Turns, then the turns between two rows, first turn first; the first pair answered
Z531:
[-15   3  12  13 -20   7  10  -7   3   5   6] => [-18  -2   6  20 -15   9   5   9   1  -5  -3]
[ -6 -18  -7 -25  15 -35  -1  -4   9 -11  19] => [ -1 -20 -14 -20  35  -3 -17  16  16   2   5]
[ -4  13   1 -24  25  11  13 -30   7  22  19] => [-19  -2 -13  -1  18 -31  15  10  -7 -36   4]
Z615:
[ -5 -15  -6   0  16  10   6   4  19  18 -17] => [ -7 -22  -6  -8  22   5   8  -3  17  13 -16]
[ 14 -18  -2 -13  -5 -11  -2  19  12 -10  -2] => [ -1 -15  -3  -8  -6 -18  21   8   2 -18  -5]
[ 15  11   0  11 -19 -13 -43  22  21 -16  -2] => [  2   9  -5  -9 -10 -43 -16  -3  12 -39   4]
[  3 -34   0  -4 -10  -8 -18  15  20  -6  -8] => [-11 -33   2  -5  -7 -26   9   1  11 -16  -9]
Z702:
[  3   5  -7  -2 -11   0  -3   3  -8  -8  11] => [ 6  3 -5 -7 -9 -3 -2 -4 -4 -5 15]
[ 11 -13  -5  -7  12  19 -22   7   6   5  -2] => [-4  0 -3 21 -9 21 -1 18 -5 -2 -9]
[ 20  20  -5  -1  11 -10  -8   2 -21 -26   3] => [ 22  21  -4   3   8  -7  -5   1 -22 -27   5]
[-2  1  5  5 -7 -1  6 18  4 -9 -6] => [ 5  9 12 -7 -3  9  6 -4  3  8  4]
Z835:
[-16  -1   8   2 -15   4  15 -18   9  19   2] => [-17  -2  10   1 -15   2  14 -18   9  16   1]
[-13 -14   4 -14  13  -7 -20  -1   5 -13  -7] => [  2   0  12 -10  -3  -3 -31  -6   0  -8   4]
[-15 -16 -23  13  27  -6   2  35  -8 -25 -20] => [ 15   9  -4  21 -21 -18 -26  34 -15 -24   3]
[ 12  14   1  -7  14  16  -4 -11   6  13   6] => [ -9 -14  -6 -14  21  -8   9  -4  12  -4  -6]
Now pairs of rows:
Each pair is 2 to 3 turns apart.
[  5  14  -5   7  -1  -2  -9  16 -13 -24  -1] => [  1  12  -6  -9  14 -11  -2   5 -14 -27   5] -> Z531 then Z615 then Z531
[ -4  -1  -2 -30  25 -13  14 -36   2   2   6] => [  1 -20  -6  -4   6 -34  -9  18   2 -34  -7] -> Z835 then Z835 then Z702
[ -3  -3   2  -8  16  24   3 -11   6  24  -4] => [-18 -22   3   9 -13  -6   4   6  13   8  -8] -> Z835 then Z615
[  5 -15  11  -4 -15 -20 -12   0  11   9   3] => [ 13 -18   2  -1   5 -10 -20  11  13   2   0] -> Z615 then Z835 then Z702
[ 14 -22 -22 -18  50 -12  -6   1  -8 -18  -2] => [ 18 -18 -20 -10  56  19 -10   7   0  10  -7] -> Z702 then Z531 then Z702
[ 21   7  11 -24  16   6  -9   6   1  -3  17] => [ 15  11  10 -24  19   7   1   3  -3 -12  14] -> Z531 then Z835
[ -4  -6  -9 -13  24  -1   3  24  -9 -39 -10] => [-32 -23   5 -14   0 -14  31  -2   7 -14 -11] -> Z615 then Z531 then Z835
[ -1  -5  -6 -10  20 -33   2  -9   1 -25  -6] => [  9   2  -7   9  25   7 -20  24   8  -8 -16] -> Z531 then Z702 then Z615
[  2 -36   1 -14  17  -5  14   2  15  -5 -28] => [ 20 -19  20 -15 -23 -25   1 -18  14   3  -3] -> Z531 then Z835
[ -6 -28   3  -8 -31 -36 -10 -11  17  -7   2] => [ -6  28  13   2 -22   7  19 -38  -7  12  10] -> Z835 then Z615 then Z615
[-25   8   3  17  -6  -3  37  -5 -11  -4 -11] => [-18 -21 -11   4  12 -20  14  12   2 -21 -18] -> Z702 then Z702
[  0   7   7   8 -19  14   9  -7   2  14   2] => [ 13  -9  -2   0  -1  11 -18  15   9   4   0] -> Z615 then Z531 then Z531
[-12 -28 -13 -23  44  -3  15  -1  -6  11  -8] => [-30 -18 -12   6  11 -20  39   9 -17  -7 -14] -> Z531 then Z702
[  3   2  -4 -12  18 -16   6 -17   3 -17  15] => [ -3  23   7  17  -9   2  18 -16  -4  -3  14] -> Z835 then Z615
[  8  10   0 -18  16  -4   5 -17 -11  -2  13] => [ -9  -3  -4   2   9 -20  15   1 -11 -22  -2] -> Z835 then Z702
[ 11 -14   2 -11  -4 -18 -28  -2  14 -11   6] => [  3  10   4  23 -10  21 -12  16   9  11  -9] -> Z702 then Z531
[  1 -11   1  -3  -1   4   1  26   4 -16 -11] => [  2   0  11 -25  -2  10  12 -16   6  12   4] -> Z531 then Z615
[ 22  22   3 -15   5   5 -10 -10 -13   6  15] => [ 10  -8  -7 -17  17 -21 -14   6  -7 -16   5] -> Z615 then Z702
[ 25 -10  -2 -39  25   5  -5 -18  12  17   7] => [ 42  18   5 -21   0 -10 -14 -13  -9  -8  22] -> Z531 then Z835
[-11 -15  -1 -13  35  11   7  -1  11  11 -19] => [-11   1   5  -5  26  21  22 -13   0  22 -14] -> Z702 then Z702
[ 27   7  -3 -16  10  12 -24   0  -1   4  11] => [16 23 -1  8  9 30 -6  7 -9  9 -1] -> Z702 then Z835 then Z702
[-14   7  15 -12 -11  13   5 -24  -8  22   4] => [-29 -21  -3  -2   1  -2   9  11  -4  -9 -18] -> Z835 then Z531
[ 12  -6  -3   5   6  -2 -20  21   4 -15   2] => [  0  10   8 -10  -1  -8   9 -24  -3   0  15] -> Z531 then Z615
[  5  11   3  14 -21  -6  -3   7 -13 -18  -2] => [ 11   6   3  -5 -13 -16 -12   0 -14 -25   4] -> Z615 then Z615
[ 13   6  -7  10   7 -10 -15   9  -2 -17  -8] => [13 15 -1  1 18 12 -8 -5  2  6 -4] -> Z615 then Z531
[-10  31   6  -6 -12   2   7 -26  -4   8  17] => [-10  -8 -10  -9  15  20 -19  10  21  17  -6] -> Z835 then Z615 then Z702
[ -9   1 -12  13  17  39   1   7   9  15 -14] => [ 17   2   6 -21 -12 -11 -23 -26   5   1  22] -> Z531 then Z702 then Z835
[-20 -19 -21  -5  18   5  17   2   4  -1 -21] => [-15   1 -12   5   5  29  20  -5   3  19 -18] -> Z615 then Z702
[-10 -13 -23  -8  34 -12  -9  14 -13 -42  -7] => [ -1  -9 -12 -31  20 -32 -11 -20 -10 -37  14] -> Z702 then Z702 then Z835
[-12  -1   3 -14 -16 -35  -1 -36   9   1  -5] => [ 13   3  -3  15 -18  -8 -42  23   8 -11 -12] -> Z531 then Z835
[ 10   5   7  -1  -1 -32 -12  -3   4 -36   9] => [ 24  25  21  12 -15  15 -25  -2  14  12   7] -> Z615 then Z615 then Z531
[  0  -9 -25   9  35   9  -3  46   1 -20 -13] => [-11  -3 -12   4   4 -40  18  15 -12 -44   4] -> Z531 then Z531
[-24   6   1  -2   3   5  24 -18  10  17  -7] => [  0  27   8   2 -14   9   8 -14   0  14   9] -> Z615 then Z531 then Z835
[-27 -17 -24  25  11  18  38  35  -6  -4 -31] => [ -1 -44 -17   6   5  22 -15  42  22  23 -23] -> Z531 then Z615 then Z702
[ 1 -8  1 -2 -5 10 -2 -3 11 21  8] => [ 5  3  3 10 -8 16 -3  5  4 17 12] -> Z531 then Z615 then Z835
[-22 -15   9 -24   2 -11  12 -35  13   9  12] => [-23 -12   4  -5   5  24  11 -17  19  35  -1] -> Z531 then Z615 then Z531
[-11  -7 -11  -7  25 -13   8   7   4 -20  -9] => [ 17   4  -5 -18  26   1 -18   2   2  -1   8] -> Z702 then Z615 then Z615
[-21  20  -2  24  -2  23  31  -2  -4  15 -15] => [-14  14  -5  33  -2  28  17  17  -3  11 -21] -> Z531 then Z835 then Z531
[  5   7   1   9 -13 -16   4   7 -14 -22  -4] => [ 18   0   0   1  -6 -16 -18  12  -5 -18   4] -> Z615 then Z615
[ 13   5 -18  -8  23  -9   7  -5  -8 -13   3] => [  4  -9 -21  10  11  -2   6  20   1  -7 -11] -> Z615 then Z615 then Z835
[ -4 -18  -2 -16   3 -22   4 -19  -4 -20   7] => [-12   6  -2  28  -2  18  18   6 -11  -3 -10] -> Z531 then Z702
[  8 -10  10 -16 -14 -34   2 -20  -5 -11  20] => [ 17  -2  11 -22   2  -1  -6 -27   4  25  22] -> Z531 then Z531
[  8   1   6 -18 -13   0  -4 -31   2  30  -1] => [ -3 -26   3  -9 -24 -32  -7  -7   4   4 -11] -> Z702 then Z531 then Z531
[ -5 -10   2   6  -5   2  12  11 -22 -27 -16] => [  7 -23  -2 -18  15   0  -7   2 -12 -22  -9] -> Z702 then Z702
[-21  -3  -1  -4   2  -7  25 -23   3   3  -6] => [ 11 -12   3  -8 -13  -6 -25  -4  16  15   7] -> Z835 then Z615 then Z702
[-15  -5  -7   1  35   8  13  -1  -1  -8   7] => [ -6 -25  -2   6  10   0 -14  18  12  -5   3] -> Z835 then Z531 then Z835
[ 9 21 12 -1 22 15 -8  3 -8  7  1] => [-13   5   6  13  16  -3  11  19  -6 -14 -14] -> Z702 then Z702 then Z835
[-12 -24   1  -7 -10 -28   3  -7   7 -12  -1] => [ 10  15  10 -11 -12  -9  -3 -25  -6   3  19] -> Z835 then Z615
[ -5 -18  -2  -6  17   1   5 -13   8   4  -3] => [ 15  -7   6  11 -16  -6 -16   1   5  -4   8] -> Z702 then Z835 then Z615
[  6   2  -1 -12   0  -1  13 -28   5  12   4] => [  8  -2   4 -10 -13 -15   8 -27   6   6   8] -> Z835 then Z835
[-5 -9 -1 13 -3 -8 -2 23  8 -9 -9] => [-4 -2  3  6  4 15  0  8 15 21 -7] -> Z702 then Z835 then Z615
[-28   2   4 -16  18 -11  13 -32  -3  14 -15] => [-19  18  15  11 -29 -26   8 -20 -12   3  -7] -> Z702 then Z702 then Z835
[ 13 -10 -14  -8  16  27  -4   2   4  14  -9] => [ 21 -21 -14  -8  -4  -9 -21  13   4 -16  -1] -> Z702 then Z615 then Z835
[ 18  -6  14 -33   9   5 -31 -11  -1  -3  21] => [  9 -15   6 -26  16  23 -30  -4  10  16  11] -> Z615 then Z615 then Z702
[-23  16   2   1 -19  -1  20  -6  -1   2  16] => [-20 -12  -3   1 -20 -11  -5  18  19  -1  12] -> Z615 then Z835 then Z835
[-14 -23   5   6   4  -6  10   7  20   0 -13] => [  2  -8  16  10 -24  -6  -3  -3  18   9   0] -> Z531 then Z702 then Z835
[-17 -29  -5   1  11  11  -2  22  17  21 -29] => [ -7 -20  -2 -15  18  21  -2   0  19  39 -18] -> Z702 then Z702
[  8  15  -9 -19  14  -4   8 -23  11   5   7] => [ -4  18 -10   9  12  20  13   0  12  14 -11] -> Z615 then Z531 then Z531
[ 28  19  -4 -31  10 -25 -13 -16  11   6  27] => [ 36  23  -2 -25   5 -12 -27  -5  15  16  28] -> Z615 then Z615 then Z615
[  4  -5   7 -20  11 -18  -9  -8  -4 -15  12] => [  6  -5   1  -6  24  15 -19  19   0   0  -3] -> Z615 then Z531 then Z615
[ 24 -13  -2 -36   0 -10 -25 -33   5   8  25] => [ 33 -12   2 -24  -9   9 -40 -20   8  22  19] -> Z615 then Z615 then Z615
[-22 -10  -6   2  -6 -25  22  -3  -6 -19  -9] => [ 16 -11   1 -25  -7  -7 -26 -15  10  14  11] -> Z615 then Z615 then Z531
[ -5  16   1  24 -25  17 -10  20  -2   7   5] => [  2   9   6   2 -13  26 -17  -2   7  28  13] -> Z835 then Z531 then Z615
[  5  19   3 -10  -6   8  16 -27 -14  20  10] => [ 24  16 -10   3  -1   2 -12  13 -21 -15   5] -> Z531 then Z835 then Z615
[ -4   8 -16  11  -4 -21   9   7 -21 -62  12] => [ 15  34   1  18 -14  53  -4  -9  -7  24  13] -> Z615 then Z531
[ 13  11   1  -2  -3 -13 -20  -4  -1  -6  15] => [-16   5  -7  -2  14 -14  14 -10  -2 -10  -1] -> Z615 then Z835 then Z835
[ -7   4   2   9  10  11  17 -13  -1  12  -9] => [ 14 -18   0   0   3   5 -19   2  11  12  -5] -> Z702 then Z835 then Z531
[  9  -2  -8  11  30   7   1  40  -3 -16 -18] => [ -3  -1  -5  10  30  -1  19  31  -7 -26 -22] -> Z615 then Z615
[ 19  15  14  -3 -20 -37   2 -20   6 -20  18] => [-13  15  -4  26   6  -7  27  16   1 -30 -17] -> Z531 then Z615 then Z615
[ -1 -25   3   6 -25 -20 -15  16  11 -11  -6] => [ -3   0   0  26 -26   1  -5  31  -2 -10 -13] -> Z702 then Z531
[ 11   3  16   8 -24  11 -21  -4   7  30   7] => [ -8  -2   3  18   5  32  -2  10  10  28 -15] -> Z702 then Z702 then Z835
[  2   1  -1  18   5  36  -9  17  10   1 -13] => [-17   1  -8   0  16   1  25 -16  -3 -24 -10] -> Z615 then Z615
[ -9 -20 -14  18   3 -20  -1  19  20 -17 -10] => [-21 -22 -11  14   6 -14   8  11  24  -5 -10] -> Z531 then Z615 then Z702
[ 10  28   0  16   9  19  13  -1 -21 -11   9] => [-15 -19  -2   6  -2 -27  20   0  -1 -21  -1] -> Z835 then Z531 then Z835
[  1 -10  12  13  -9  18 -23  30  -6  27   5] => [-30 -27   6  10  -6  -2  11  20  -2  16  -6] -> Z835 then Z702 then Z835
[-11  -8  13 -16  16  -3  14 -37  10  -9   8] => [ 13  -1  18  10 -12 -14 -20   2   2 -34  14] -> Z531 then Z835
[  1   9  23   6  -2  -5  31 -25  -2  12  10] => [ 13  19  18   2  21  11  21 -21  -4  11   8] -> Z531 then Z702
[  4  16   3 -15   1  -9  -1 -24  -6   5  18] => [ -8  26  -2   4   4   8  15 -13 -11   2   4] -> Z702 then Z702 then Z835
[  2 -13  -3 -15  14   1  -7 -20  14   5   4] => [  2  11   6   3 -12 -12   6 -24  -6 -15  10] -> Z531 then Z835 then Z615
[-10 -18 -11 -26  20   1  26 -11   4  14   0] => [  5 -19  -9 -11  12  26   2   9  12  32  -4] -> Z615 then Z615
[ -4  10   6  14 -10  20   6  -6   0  17  -3] => [-10 -16  -6  -4   7 -18   5   1  -2 -19  -7] -> Z615 then Z615 then Z702
[ -4 -22   6   6 -29 -34  -5  11   6 -19  -5] => [ 12 -28   6 -19 -12 -26 -25  -1  17  -2   3] -> Z615 then Z702 then Z702
[-19 -22  -9 -17  29  -3  15   6  20  10 -18] => [ -4  -8  -2   4  11  26  -9  30  22  24 -18] -> Z702 then Z615
[  0   2   6  10  -2   1  40  -1  10 -14   6] => [  2 -15   0   1   6  -5  26  10  15 -26   2] -> Z702 then Z702
[-24 -15   2  -3  -8 -26  29  -2   2 -16  -5] => [  9  10   3  22 -12   6 -10  35  -8 -16  -4] -> Z835 then Z531
[  8  -3  -4  15  -9   1 -12  28  -3  -8  -5] => [ -4  18  -5  20  -4   1  12  13 -17 -16  -4] -> Z835 then Z615 then Z702
[  9 -27  -7  -3 -13  -3 -44  11  16  21 -10] => [ 16   2  -2 -22 -11 -28 -24 -35  -4   0  15] -> Z835 then Z615 then Z835
[ 12 -23   1   0  -1 -17 -12  16   9   0 -14] => [ 12   7  12  22 -21   4  -1  13  -6  11 -10] -> Z615 then Z615 then Z835
[  4   1  -7   1  17  33 -19  13  13  21 -11] => [ 20  21   8 -16  -6   3 -19 -22  -2  10  21] -> Z531 then Z702 then Z835
[  5  34   5   6   7  29  13  -8 -11  10   3] => [ 16  -7   3 -30  14   2 -20  -9  13  12  13] -> Z702 then Z835 then Z531
[ -7  -8 -10 -29  10 -24 -11 -14  -8 -29   0] => [  4 -20 -11 -25   5 -18 -35   6   2 -24  -6] -> Z531 then Z835
[-4  1 -9  3 11 16  7  2 -2 26  1] => [ -1 -23 -13  -9  11  -2  -8   5   6  13   3] -> Z615 then Z835 then Z531
[-18 -11   3  -8  13 -11   8  -8  12 -14   2] => [ -1   1  14 -10  -1   3 -10 -17  14  13  13] -> Z615 then Z835 then Z702
[ 29  -4  -5   8 -58 -16 -28  15 -12 -10  -1] => [ 24  14 -28   4  15  50 -16  20 -16  15 -23] -> Z702 then Z531 then Z835
[ 10  -8  -1  20  -2  15 -10  25  -1  21 -12] => [ 10 -31  -8  -8  22 -15 -14  17   2   1  -7] -> Z835 then Z615
[ 13  -2  15 -19 -29 -11 -15 -26   7  16  19] => [  3  -5  10  22 -34  15 -13  22  11  15  -6] -> Z702 then Z531 then Z702
[ 20   1   3   1 -12 -29  -5   3  -7 -19   8] => [ 18  18   9  15 -24 -12   2  -2 -11  -5  10] -> Z702 then Z615
[-3 -7 -5 -8 24 15 -7  3 11 15 -3] => [-12  10   8   2  -7   7  13 -19   5  21   5] -> Z702 then Z531
[-19 -19  -2  15 -10 -11   6  10   5 -13  -9] => [-3 -5 -7  2 23 24 -2  4  4 16 -9] -> Z835 then Z835 then Z702
[-29  15  -3  28  16  33  42   6  -4  12 -24] => [-15  -1   4  27  -1  45   9  15  18  39 -23] -> Z835 then Z531
[  4 -16  -3   2 -17  -6 -16  -1  12  10   1] => [  4 -19 -11  -8   1 -13 -14  -2   9  -2   4] -> Z835 then Z702 then Z615
[ -5   8   8  14 -15  24  -1   5   4  22  -6] => [-21  -6   6   3 -16   3  21 -12  10  20  -9] -> Z835 then Z531
[ -5 -26   3  15 -26   5 -16  29  17   9 -15] => [ 13  21  18   7 -40  -3  -8 -13  -8   8  17] -> Z615 then Z615 then Z835
[-9  9  5 15 -7 25 13  0  6 18 -4] => [ -3   5  13  20 -33   1   4   4   3   5   3] -> Z835 then Z835
[ -8 -12  18  34 -20  11   4  -2  17  26   4] => [  2 -17  21  -1  -7  -5  -6 -30  21  29  17] -> Z531 then Z702
[  2   5 -19   5  34  15   5  15  -8 -17 -13] => [-14  23  -2  17  -3   1  30  -3 -19 -13  -7] -> Z531 then Z702 then Z702
[ -3 -33   1   0   5 -17   0  30  13 -23  -2] => [-15   2   2  27   2  -3  27  28  -7 -25  -5] -> Z615 then Z702 then Z531
[ 20  -7   5   8  -3  24 -34  24  16  23  -5] => [-34   5   1  25  -6  -7  38  -2  -5  -5 -16] -> Z835 then Z615 then Z702
[-14  -1  -2   3 -10 -13  27 -12   4   2   9] => [  7 -14  -7 -20   6 -19  -7  -7  11   2  14] -> Z835 then Z702
[  4  -1  25   9  -5  10  -2 -39   2  37   3] => [ -9 -22  24   8 -22 -24  -2 -32   8  15  -2] -> Z835 then Z835
[  5   8 -16   1  12  12  -9  22  -1  -2   2] => [  9   6 -10   3  -1   0 -14  23  -3 -12   9] -> Z835 then Z835
[  7  13   4  -5  11  -1   7  -7 -15  16  17] => [-15   4   7   8  -3  -5  25   1 -15  15   5] -> Z835 then Z615 then Z531
[-18 -13  -7  10   7   6   8  24  -1  -8 -22] => [ -5 -18  -9 -18  27   8  -8   7   6   4 -13] -> Z702 then Z702
[-12  -4  -8   4   1 -21  15   4  -4 -23   0] => [  4 -17 -10  -3  11  -1 -17  21  14  -5  -3] -> Z615 then Z702 then Z702
[  8  26   4  -7   3   1  11 -24  -9  -8   6] => [  5   3   1 -15   0 -24   5 -18  -3 -24   5] -> Z835 then Z835 then Z702
[ 32  13  -2  -5  25  11 -18  21  -2  -5  -7] => [  6   6   2 -28  34  -5  15 -20  -3  -2  -2] -> Z531 then Z835
[-10   4  -5   7   0  -3  18  -2  -2 -10  -3] => [ -5  -7  -4 -12  10  -7   3 -12   7  -4   1] -> Z531 then Z531 then Z702
[ 15   3  -6   9 -11  -2  18  12  -6 -13   3] => [ 15  -5  -4   5 -20  -6  10  11   0  -7   3] -> Z531 then Z835 then Z835
[ 12  13  13 -14  -9  11 -14 -30   4  30  15] => [-11 -22   7 -15 -25 -35  -7 -20  11   2   7] -> Z835 then Z835
[  9 -13   4  -7 -19  -3 -16  -7  17  17   0] => [  6   5   4   2 -24 -26  -6  -5  -1 -11   5] -> Z531 then Z835 then Z531
[ 28   3  -9 -47  36   7 -14 -17  -4  -1  22] => [ -4  -8  -8 -42  18 -29  18 -31  -8 -25  15] -> Z615 then Z835 then Z702
[-32 -31  -1 -28  -6 -41  11 -25   4  -8  -6] => [ -5 -23  14 -14 -46 -26 -27 -14  15  24   4] -> Z615 then Z615 then Z531
[ -2 -12  -7  21  -8   5   6  13  11  -2 -16] => [ 13  -7   3  -6  -7   9  -6 -16  16  20  -1] -> Z531 then Z615
[-12  22   5  32 -14  39  19  -6   9  39 -11] => [-16  33   8  35 -25  17  29 -14 -10  12   0] -> Z531 then Z835
[-10 -24 -11  13   3  -7  -5  34  12 -16 -21] => [  2  20  14  -7 -17 -11  17 -35  -7   6  17] -> Z835 then Z835 then Z531
[-28  -6   8   9 -18   0  30 -10  -7  25 -11] => [-23 -19  -5   1  -3 -31  21   3 -11 -16  -9] -> Z531 then Z702 then Z531
[ -2 -17   9 -20 -17 -26   4 -20  -2   1   5] => [ 24  -5   6 -11   2  17 -28   9  -1  18   2] -> Z531 then Z702 then Z615
[ -9  24 -12   1  44  21  24   0 -20  -8 -23] => [-13  20 -13   3  36   4  29   4 -23 -25 -22] -> Z531 then Z531
[  5   3  -6  16   7 -15 -15  27  12 -14   2] => [ -1  16 -10   6  35   2  -1  15   9  -5   0] -> Z615 then Z835 then Z835
[-24  -6  -6  -9  11  13  27   9   6   5 -39] => [  0  -9  -8 -37  25  17   3  -3  12  16 -27] -> Z702 then Z615 then Z615
[-15   5   3  13  -4   4  21  -4   0  -5  -3] => [-12 -16  -5   7   5  -5   6   8   6 -14  -4] -> Z702 then Z702
[ 24   0  -6 -22  18   7 -25   8  10  17  10] => [ 19  38  -1   0   2  16   2  -3 -14  10  15] -> Z531 then Z702 then Z835
[-11  -1  11   8 -26  -3  12  -5  -3   8   7] => [-15  -9   8  -8 -13 -10  12 -15   1   9   6] -> Z702 then Z615
[ -8 -27   1 -22   0 -21   7 -22  14  -7   1] => [ 10  12  17   9 -34   7  -3 -14   3  13  10] -> Z835 then Z615 then Z615
